In the rows, 128 means zero.
Each named turn below is shown by a few rows before and after it. Which turns, in which order, take the first row of each later pair to the second? The first pair is answered.
turn Q:
[157  60 125 176 158 201 143 107 124  95 142 113 201  96 112 129 200 120
 111 103 139 144 145 130 128 133  86 127 153  90 140 145 109 177 122  64
  79 143 124 170 164] => [148  64 144 189 162 195 147  97 114 104 140 110 188  92 124 128 200 110
  98  96 156 135 146 127 124 129  92 120 147  82 139 153 109 168 116  70
  77 136 132 178 168]
[110 104 117 103 132 143 104 163 121 127 109 136 125 125 117 117 110 134
 139 131 110 149 123 124 164 145 121 148 142 147 136 137 141 130 119 119
 135 174 113 108 114] => [ 86 124 127 121 117 131 109 133 111 122  99 152 100 123 127 118 146 120
  96 117 125 124 136 116 144 132 131 118 128 133 141 152 126 109 127 131
 136 166 162  97 134]
[ 74 128 130 142  76 166  96 162 182 166 108 142 113 119 132 119 118 141
 140 130 163  95  75 158 136 153  94 102  85  69 113  96 120  97 168 165
 111 154 162 164 116] => [ 81 128 144 146  85 168  90 157 176 179 112 133 116 118 135 117  95 141
 151 143 171 100  68 167 135 154 103 107  83  67 107  95 127 102 161 159
 110 155 142 180 114]
[119 136 159 135 120 129 133 122 114 154 131 116 112 117 137 115 132 118
 123 134 135 116 130 133 126 122 146 120 125 118 128 131 140 113 133 129
 127 108 135 139 141] => [130 123 129 113 123 137 129 148 133 150 128 109 137 121 123 114 117 136
 152 142 123 136 126 134 142 138 133 140 135 132 124 115 149 132 131 127
 127 119 108 134 126]
turn Z:
[125 140 126 134 114 120 126 134 120 115 132 129 100 135 120 109 126 137
 117 132 137 120 140 148 138 123 136 123 107 154 149 118 132 118 142 151
 139 138 127 119 124] => [137 128 133 126 125 123 124 137 123 130 137 118 116 136 123 108 102 137
 137 135 137 128 132 153 141 124 133 131 113 157 146 117 140 127 139 145
 136 135 103 131 121]
[250  65 167 160 234 114 138 122 188 116 124  33 152 112 183 180 117 105
 121 148 133  63 180 197  85 115 109 108 179  43 136 185 192 213  93  43
  50 127 149 180 150] => [155 121  73 150 157 107 167 144 223  22  67 106 113 118 135 186 238 113
  44 108  87  47 239 139 106 127 108  51 124  68 181 162 121 174 159 100
  84 162 242  74 175]
[120 104 150 100 147 117 123 152 124 115 141 150 144 159 134 125 125 147
 129 116 123 129 158 138 157 109 124 141 189 114  95 120 154 155 115 104
 106 176 137 154 132] => [108 116 159 114 139 108 122 139 117 114 134 161 128 154 138 131 143 138
 100 112 141 110 164 133 148 101 126 116 180 105  98 126 145 142 116 102
 106 170 170 152 143]
turn E:
[102 145 110 141 115 141 157 133 103 128 112 153 115 140  99 128 172 114
 123 119 128 146 129 123 154 124 132 116 115 141 121 134  96 117 149 130
 132 130 139 118 131] => [153 109 118 131 142 154 142 144 122 146 122 124 150 135 105 129 144 132
 150 124 117 156 111 139 149 133 109 141 150 136 119 138 120 157 126 106
 109 133 107 136 116]
[130  86 111 104 110 130 120 121 164 104 133 147 128 121 127 131 149 170
 116 136 105  92 170 104 108 101  95 109 119 138  99 123 101 122 111 136
 105 150 149 100 118] => [152  72 158 125 131 124 116  98 133 139 158 125 122 119 150 127  99 156
 132 148 138  87 151 124  95  88 106 124 125 128  85 139 124 119  87 124
 105 132 125 144 120]
[130 110 135 107 141 142 146 149 177 139 111 119 154 115 130 140 156 140
  90  87 125  90 138 137 124 129 125 131 154 125 148 119 147 139 116 133
 105 127 154 128 135] => [124 123 167 130 150 127 138 133 141 160 128 116 130 111 145 140 132 118
  93  96 155  89 128 148 117 116 148 128 147 118 139 132 156 120 111 131
 110 110 147 156 137]
[135 161 208 135 150 106 119  77 137 123 127 105 139  66 129 106  91 112
 146 152 129 121 127 116 162 135 142 185  82  97 122 173 161 106 121 156
  78  84 139 128  85] => [102 175 166 117 123 111 129  96 162  84 102 136 134  71 106 112 145 124
 125 137 101 118 152  96 173 145 134 167  67 102 144 155 135  99 142 175
  84 104 170  81  90]
turn J:
[119 133 160 135  91 131 144 115 124 127 136 122 112 131 113 121 113  99
 108 146 137 136 121 141 119 105 155 123 141 137 132 140 126 130 108 136
 126 113 132 139 138] => [117 131 152 134  89 131 141 118 135 115 130 130 105 129 117 123 127 106
 101 141 133 130 127 132 118 108 146 122 144 136 140 137 121 132 106 141
 119 112 149 123 141]
[177 116 184 106 192 127 143 123 108 202 115  98 138 124 134  96 182 101
 107 106 112 195 124 211  86 170 125 113 180  69 140 126  93 149  79 114
 118 138 145 169 108] => [171 112 157 105 182 130 148 126 132 179  96 106 138 125 128 103 217 107
  86  92 101 183 141 193  92 173 118 105 178  63 153 126  74 150  91 115
 111 143 175 141 116]
[ 93 139 203 131 124  96 101  89  75 177 129 130  92 105 152 148  51  71
 122 157 174 153 151 153  82  64 133  68 152 116 129 149 117 146  86  95
 136 105  99 156 154] => [ 86 143 181 133 106 100 101  84 113 134 101 144  88  99 148 154 124  80
  69 124 156 124 177 126  76  61 116  44 153  96 153 159  90 146  96  94
 116 110 170 108 170]
[ 93 165 203 179 125 112 131  82  59 187 169 140  76 110 157 102  96  82
 128 141 172 112 136 154 106 101 186  95 124 115  98 136 139  73 108 129
 147 109 108 193 139] => [ 89 169 181 187  99 114 136  76 100 139 139 154  71 105 155 113 175  86
  67 105 158  73 160 131  93 101 168  64 123  93 124 149 110  75 122 127
 120 108 185 143 160]
Then:
Each pair is two turns apart.
[120  68 109  93 180 156  90 177 147 121 147 124 139 130  88 164 159 205
 175  93  97 150 114 163 117 157  66 129 170 112 110 141 144 150 137  88
 123 172  77 121 121] => [ 78 101  95 109 146 147 102 166 144  87 129 151 107 127  81 168 222 189
 115  70  97 122 140 140 113 148  76  90 137 109 127 148 111 121 160 105
 134 173 148  85 138] => Z then Z
[138 111  79  88 159 130 123 140 157 128 136  89 163 150 137 133 107 162
 173 145  98 164 145 122 122 139  97 165 140 152 133 138 127 170 140 136
 121 144 102 118 110] => [101 142  66 100 131 116 133 122 155 100 117 123 122 151 138 134 170 151
 114 115  97 135 173 100 112 129 105 127 118 146 152 142  95 143 162 155
 127 142 171  88 131] => Z then Z
[ 38 167 130 127 122 108 151 104 103 114 136 128 101 129 114 133 143 106
 107 154 165 127 138 121 130  97 173 119 100 163 127 116 105 101 157  98
 168 123 144 161 142] => [ 70 146 127 130 127 125 140  98 144  95 116 123 121 122 123 142 193 120
  67 130 154  95 152 109 118  94 146 112 127 125 140 135  99 124 145  82
 120 114 195 138 154] => E then Q
[118 122 117 135 155 102 131 138 140 151 122 153 119 130 146 132 134 104
 152 104 101 134 117 160 101 123 132  60 140 101 134 143 107  86 131 125
 194 126 146 147 127] => [147 102 118 131 164 112 126 142 156 148 124 138 138 134 150 133 132 116
 160 102  92 134 117 165 102 130 118  70 158  90 129 147 119 104 115 112
 175 131 143 150 123] => E then Z
[ 94 151 127 140 141 131 110 124  87 135 151 124 103 146 108 138  75  99
 164 151 150 142 134 138 141 133 143 138 114 157  96 133 152 110 144 126
 155 142 101 154 135] => [124 117 117 125 156 143 109 136 111 132 152 111 137 148 105 138  73 118
 185 156 135 150 130 141 144 143 123 155 134 153  92 131 159 134 134 113
 128 143  84 146 126] => E then E
[102 130  55 104 118 137 139 153 178  60 102 128 128  99 128 166 188 157
  94  98  94 128 154  95 142 155  94 119 136 125 133  99  84 149 161 171
 134 152 149  65 142] => [180  90 163 146 169 141 121 101 141 136 143  67 133  79 191 161 134 130
  88 100 147  95 125 132  90 117 110 133 179  63 109 155 134 168  96 113
  82 100 142 151 146] => E then J
[102 139 120 119 114 120 129 130 119 122 141 138 104 122 123 119 135 118
 133 128 122 138 137 124 124 136 134 114  99 138 119 119 118 109 148 131
 166 136 138 105 127] => [127 117 106 103 129 131 118 152 146 128 140 125 136 123 115 117 121 138
 157 134 109 148 132 131 131 149 118 137 119 138 119 115 133 135 137 120
 152 147 118 106 116] => J then E
[109 166 181 168 126 104 112  87  94 171 122 148  92 106 169 124 129  88
 105 147 176  82 127 129 123  92 161 108 126 124 114 114 114 115 122 117
 140 100 170 158 129] => [122 131  72  93 130 132 113 166 172 119  96 147 170 119 108 121 136 150
 167 153  99 138 126 127 173 145 112 155 152 167 124  58 109 163 142 130
 143 152 114  94  97] => E then J
[172  76 115 142 165 153 134 130 120 124 123  65 161  98 101 118 121 172
 142 127  84 142 102 129 133 152  93 191 184 129 133 144 160 185 103  63
  85 163 114 117  79] => [142 110 184 195 157 128 139  73  61 149 139  73 104  87 143 122 129 134
  81 117 140 100 104 126  98 117 130 153 161 102 126 179 156 142  93  63
  89 125 167 148 103] => Q then Q
[ 99 147 174 155 121 118 127 127 120 156 145 102  77 138 162 132  69 140
 129 145 121 122 129 128  89 138 159 118 142 103 116  97 146 119 115 162
 121  79 108 170 112] => [ 79 144 111 120 108 119 133 166 156 116 127 120  99 150 121 135  88 164
 146 146  86 145 138 109 118 162 138 124 133 128 131  65 129 131 144 179
 139 115 100 125 104] => E then J
[172 129 127 189 149 112 111 112 135 127 118 157 118 123 174 114 132 110
 108 136 137  68 106 103 124 153 118 109 124 145 127  88 212 114 102  76
  65 109 117 163 157] => [182 118 103 176 144 124 113 132 160 113 108 159 136 125 162 122 144 122
 112 125 119  79 112 100 131 162  99 114 133 150 134  79 206 127 105  78
  55 124 119 143 155] => E then E
[ 87 120 123 122 126 153 124 135 130  64 128 154 107 155  99  97 137 140
 136  65 155 123 127  97 138 107 151 107 111 135 144 144 130 104 139 160
 135 136 173 121 114] => [107 114 166 139 151 151 117 117 109  95 151 132 100 147 121  93 112 129
 139  74 185 111 116 114 125  96 156 108 121 120 130 162 150 107 119 145
 118 118 168 161 119] => Z then Z
[130 146 154 150 111 131 146 105 102 138 120 135 101 139 143 136 133 109
 105 131 142 102 119 122 112 118 135 111 121 118 121 162 121 111 127 129
 136 126 156 140 136] => [148 116  97 113 115 153 145 150 146 111 111 129 146 147 112 135 133 145
 148 136  97 137 121 121 142 147 105 136 134 137 125 133 125 142 136 125
 130 151 117 113 115] => E then J
[ 94 132 109 155 125 107 129 131 141 131 128 124  92 108 126 142 136 127
 108 118 132 142 151 111 119 131 117 104 108 171 148 123 113 102 148 135
 150 124 122 112 144] => [133 110 141 164 148 117 117 116 145 151 131 101 111  94 148 151 132 127
 100 115 146 120 142 121 100 124 104 111 132 143 146 148 128 118 124 109
 117 109 134 127 148] => E then Z
[141 130 147 105 118 105 112 146 127 156 151  99 117 122 115 132  89 126
 156 150 144 169 132 148 160 149 150 154 135 144 140  99 122 122 142 123
 165 131  88 144  91] => [108 159 133 110  91  96 121 141 124 133 141 126  96 121 108 134 125 115
 119 143 145 155 148 130 165 151 164 132 108 142 157 100  95  96 162 146
 174 133 124 121 102] => E then Q
[138 163 150 146 120 110 142 109 111 138 119 133 104 117 141 132 125 120
 110 126 150 115 128 134 100 124 131 108 109 128 119 133 141 113 129 128
 134 120 164 145 133] => [113 171 117 133 109 112 147 129 113 134 117 146 101 130 124 121 115 126
 133 139 137 142 128 131 121 140 138 116  94 152 117 111 130 106 147 145
 151 137 141 130 126] => Q then E
[134  97 120  95 148 118 128 150 164 137 141 115 143 119 124 130 153 130
 151  94 115 132 142 122 126 112 114 153 154 130 122 107 129 147 122 110
 113 140 112 120 111] => [ 93 129 159 122 134  97 135 119 111 150 155 127  98 118 137 128 138  95
 132  96 151 125 141 127 116  93 153 130 122 131 116 119 125 104 131 129
 139 122 122 146 121] => J then E
[114  67 176 153 181 125  89 130 116 140 121  99 131 128 129 193  89 123
 111 125 105 158 119 154 155 141 156 115 149 102 124 139 140 139 153 136
 109 143 101 150 128] => [ 87  88 172 158 166 117 100 135  99 132 123 110 113 133 123 189  90 115
 107 132 103 160 118 148 157 142 171 109 128 114 122 130 130 118 166 154
 133 147 103 151 129] => E then Q
[119 139 163 109 143 108 113 154  83 184 157  93 114 107 162 115  89 144
 180 128 137 114  84 130 149 119 151 159 168 132  98 156 169 118  79  90
 130  98 133 178 106] => [108 145 123 110 108 113 117 153 136 123 117 116 115 101 151 129 198 154
 106  88 107  76 116  98 142 116 119 126 168 110 131 168 131 123 102  94
 101 104 226 113 128] => J then J
